In the data rows, the value 128 means zero.
Some points, one per row:
[112, 124, 132, 106, 133, 108, 202, 157]
[116, 91, 73, 90, 131, 80, 188, 196]
[113, 147, 94, 151, 164, 147, 187, 239]
[116, 128, 156, 99, 123, 228, 192, 156]
[136, 86, 141, 122, 94, 125, 108, 60]
[149, 167, 114, 145, 181, 143, 57, 67]
[134, 97, 132, 101, 161, 230, 73, 72]
[133, 87, 120, 122, 92, 132, 95, 69]
[156, 82, 130, 135, 99, 132, 89, 76]
[122, 128, 94, 92, 77, 102, 39, 63]
[132, 146, 150, 120, 95, 130, 149, 178]
[128, 146, 173, 173, 152, 22, 190, 220]
10 more points follow, each with its number after it:
[125, 109, 168, 164, 155, 147, 122, 63] 0
[127, 158, 88, 90, 93, 98, 35, 57] 1
[137, 175, 106, 134, 159, 134, 47, 69] 2
[120, 158, 131, 136, 141, 136, 182, 225] 3
[126, 163, 168, 170, 123, 138, 194, 243] 4
[118, 148, 121, 101, 146, 109, 183, 225] 5
[134, 81, 143, 116, 91, 115, 96, 60] 6
[115, 155, 162, 109, 163, 116, 188, 166] 7
[126, 107, 80, 89, 91, 113, 192, 185] 8
[136, 119, 169, 157, 162, 153, 120, 77] 9
Which two of these numbered points are nearest to each point below, ignoring the 2 directions in which the first points spread most? Their numbers follow each, nearest first.
[113, 120, 90, 93, 86, 98, 184, 202] > 8 5
[130, 88, 114, 105, 122, 81, 63, 73] > 5 6
[125, 160, 145, 161, 158, 127, 201, 255] > 3 4
[116, 165, 159, 178, 64, 155, 192, 218] > 4 3
[133, 79, 154, 130, 94, 124, 107, 83] > 6 0
[131, 147, 170, 64, 149, 82, 116, 64] > 7 5
[137, 146, 180, 165, 164, 149, 100, 56] > 9 0
[118, 163, 76, 94, 108, 83, 33, 66] > 1 5
[123, 145, 147, 119, 167, 114, 197, 175] > 7 9
[125, 157, 159, 122, 172, 122, 196, 175] > 7 9
[124, 138, 169, 116, 156, 120, 190, 157] > 7 9
[119, 120, 100, 102, 112, 114, 33, 75] > 5 3
[149, 125, 138, 72, 171, 84, 104, 66] > 7 5
[116, 144, 145, 126, 157, 128, 195, 179] > 7 3
[131, 110, 171, 169, 149, 169, 120, 63] > 0 9
[128, 123, 92, 181, 119, 166, 42, 64] > 3 4
[115, 172, 90, 146, 154, 113, 181, 239] > 3 2
[129, 97, 96, 84, 89, 94, 198, 210] > 8 6
